In the data rows, 128 means zero.
Here are some points, each followed by its number:
[124  96 126 110 122 113  98  92  86 155 130 118 123 136 134 135 132 118
 124 119 104 125 113  91  95 132 130 131 131 133 123 112 157 130 107 114
 120 114 134 117 113  91 114 141 100 120 104  92 147 145 137 126] 0
[127  88 144 112 142 126 133 113 129 124 156  96 141 103  99  94 117 103
 104  96 121  93 143 119 131 145 154 155 130 128 128 145 164  97  91 106
 143 124  97 117 109 163 124 126 151 132 127 152 116 123 127 130] 1
[100 115 109 134 116 123 118 135 120  97 106 155 117 179 133 163 138 111
 121 131  97 109 128 125 125 150 117 136 126 124 127 129 127 111 106  95
 141 116 114 128 100 142 112 104 126 173  99 131 125 103 176 143] 2
[116 104 117 131 122 127 118 130 117 145 132 173 160 115 106 105 147 160
 163 143 144 101  97 138 115 160  94 127 113 143 105 105 136  96 107 143
 138 143 139 155 104 151 130 110  93 115 125 126 124 136 138 150] 3
[103  82 106 125 133 129 117 104 159  96 126 113 128  97 121 104  98 166
 132 124  82 108 100 123 107 113  98  98 117 153 136 121  90 136 156 104
 104  97 108  91  95 112 105 106 112 107 117 125 133 107 150 109] 4
[118 140 158 158 141 155 141 135 139 172 131 118 133 162 156 165 126 192
 172 153 177 181 133 104 117 126 140 135 185 175 104 120 125 136 168 130
 160 151 176 157 132 119 106 120 109 177 105 139 182 112 135 178] 5
[135 117 117 108 111 105 112 113 158 107 118 127  98 106 120 109 109 123
 111 113 103  95  90 117  97 104  94  90  82  90 103 100 109 128 114 108
 104 100 112 113 141 128 123 118 141  99 105 137 108 129 143 106] 6
[112 100 106 125 110 116 109 130 123 141 143 187 141 113 164 140 127 123
 125 145 103 104  94 103  91 120 148 135 176 168 103  99 121 113 153 152
 100 126 101  88 139 105 116 140 136 158 128 176 172 134  76 136] 7
[123 141 121 112 119 113 130 142 104 124 145 138 100 129 167 154 145 159
 162 109 126 135 118 120 117 103 130 112 118 138 103 105 120  96 121 138
 106 118 137 127 133 116 117 157 122 128 102 130 102 118 126 125] 8
[104 132 110 117 127 121 115  94 100 103  82 109 112 111 116 110  88 153
 118 115 118 109 131 118 123 120 106 109 101  89 120 125 109 120 136 110
  95  95 120  93 102 117 124 110 115 129  98 113 120 107 162 113] 9
[140  96 178 146 169 165 148 143 117 132 175 110 121 130 115 121 154 130
 147 150 134 139 168 157 170 109 134 117 130 123 161 173 163 137  97 110
 126 115 119 147  93 159 176 126 164 116 119 160 123 124 110 157] 10
Which two points above are nearest to each new point by angle, seen from the average point of the numbered points? Their numbers follow each, nearest first.
[158 163 134 100 123 108 138 128 131 120 144 108 124 108 110 105 152 102
 127 119 151 126 131 118 123 118 134 126 140 114 120 109 104 131 110 158
 125 145 116 135 112 131 110 142 130 107 160 131 108 120 128 104] 1 8
[103 163 124 123 119 119 116 117 120 126 127 103 144 140 113 126 186 144
 179 134 144 132 139 169 161 106 155 131 149 149 119 139 130 153 132 131
 121 125 130 141 141 130 126 114 177 109 122 151 112 107  95 117] 10 8
[126 136 149 115 121 115 117 116 138 115 139 120 100 156 123 141 112 142
 126 142 143 119 117 113 111 117 102 104  94 123 106 101 133  98 132 194
 132 174  95  95 126 117 115 130 112 136 140 114 126 140 121 107] 8 6
[159 136 104 132 134 134 131 138 146 127 103 156 120 156 127 145 128 203
 180 161 105 173  90 105  91 113 102 101 109 133 116 167 146 123 171 116
 216 176 153 158 154 147 173 172 132 139 177 174 108 198 142 158] 5 3
[115 126 114 107 119 108 130 147 128 160 145 135 125 108 123 112 102 108
  96 102 118 108 121 103 108 101 138 116 126 121 101  93  94 138 104 116
 111 110  95 111 119 104  93 104 139  91 124 137 107 106 124 109] 6 4
[ 88 157 106 115  94  97  88 112  98  89 140 117 115 146 140 148 188 133
 172 117 114 113 140 135 139 156 118 141 100 105 136 149 113 149 116 135
 126 131 112 105 127 130 162 117 123 114 122 135  90 116 172  99] 2 8
[108 140 105 130 126 127 142 138 144 123 128 140 128 131 123 127 132 114
 121 122 139 107 119 103 106 107 113 104  97  81 100 114 123 125 138 136
 127 132 115 112 131 136 106 139 111 149 102 104 131 132 102 111] 6 9
[103 117  98 109 152 131 142 110 117 138 123 130 113 172 122 153 117 101
 103 110 145 150  95 100  91 144 137 142 137 122 107  95 144 101 143 170
 126 154 137 150 115 110 174 103  95 128 113  94 131 176 117 107] 0 3
[ 89 124 112  98 118 101 115 107 109 136  98 147 130 115 160 140 140 153
 155 100 151 111 108  94  95 116 133 123 150 163 147 155 119 107 117 130
 105 114 103  98 146 113  90 141 131 151  89 125 173 115 121 110] 7 8
[155 113 188 146 176 171 170 155 153 163 160 131 163 153 138 149 124 125
 122 153 156 137 160 146 160 136 171 162 164 120 154 140 154 148 126 121
 152 138 109 126 105 166 119 124 173 102 200 182 121 128 105 134] 10 1
[ 99 159 154 139  96 115 117 131 119 153 154 113 124 124 119 120 135 123
 130 158 132 120 147 151 154 130 129 130 120  94 146 126 169 132 159 135
 111 122 120 121 111 119 178 106 168 117 117 124 107 106 151 115] 10 1
[139  98 122 112  98  97 113 130 143 125 111 117  95 106  84  87  97  90
  81 152 139 116  92 103  92 102  96  90 108 128 106 111 114 119 136 100
 109  96 114 109 139 108  91 101 110 143 174 132 132 131 133 105] 6 4
[ 92 124 108 122 100 107  89 103 134 113 106 127 134 131 119 124 116 125
 116 109 125 139 117 136 127 128  90 103  90 112  90  88  85  94 101 155
 134 150 120  98 117 109 166 101 133 134 121 124 136 116 132 108] 6 9
[117 146 144 117 122 118 141 149 115 108 116 146 174 115 151 133 158 110
 137 131  93 100 115 131 122 124 116 118 144 175 107 123 142 120  96 160
 141 157 120 110 177 118 110 112 145 174 105 100 164 104 128 122] 7 2
[120  99  88 104 116 105 117 124  99  98 152 101 112 114 108 108 126  93
 103 140  86 105 120 146 134 127 108 114 101 135 102 104 103 113 126 114
 123 115 113 116 102 132 109 141  95 138 128  95 122 110 122 119] 6 4
[140 169 121 171 129 157 119 147 167 142 103 105 174 135 132 135 170 111
 145 116 147 158  96 100  92 160 125 148 146 158 134 166 128 120 162 155
 140 154 143 135 117 124 103 156  92 158 116 136 192 106 128 158] 5 7
[102 160 129 114 101 101 104 113  92 106 130  93 136  88 132 106 112 101
  97 129 124 101 129 152 143 118 120 116 136 130 126 111 151 104 133 146
 128 139 129 117 142 132 139 122 142 132 117 116 109 112 130 139] 1 9
[149 202 154 218 120 181 172 247 145 129 155 105 187 166 224 212 159 135
 153 248 125 140 192 211 218 220 144 198 190 232 205 204 129 117  96 194
 212 222 208 213 197 192 126 233 114 208 124 126 201 213 139 236] 5 10
[ 99 128 124 127 110 117 122 122 104 111 162 130 156  95 135 111 150  95
 123 122 104  95  91 165 129 100 157 129 146 129 107  95 136 125 155 134
 128 133 120 119 137 122  87 102 120 135 107 117 132 109 121 142] 7 1
[135 121 115 118 111 111 116 139 151 122 157 132 107  96 106  94 120 101
 104 115 120 113 131 108 116 144 116 131 113 104 138 112  97 140 101  83
  92  76 138 143 122 125 119 125 133  99 124 111 119 156 110 103] 6 1
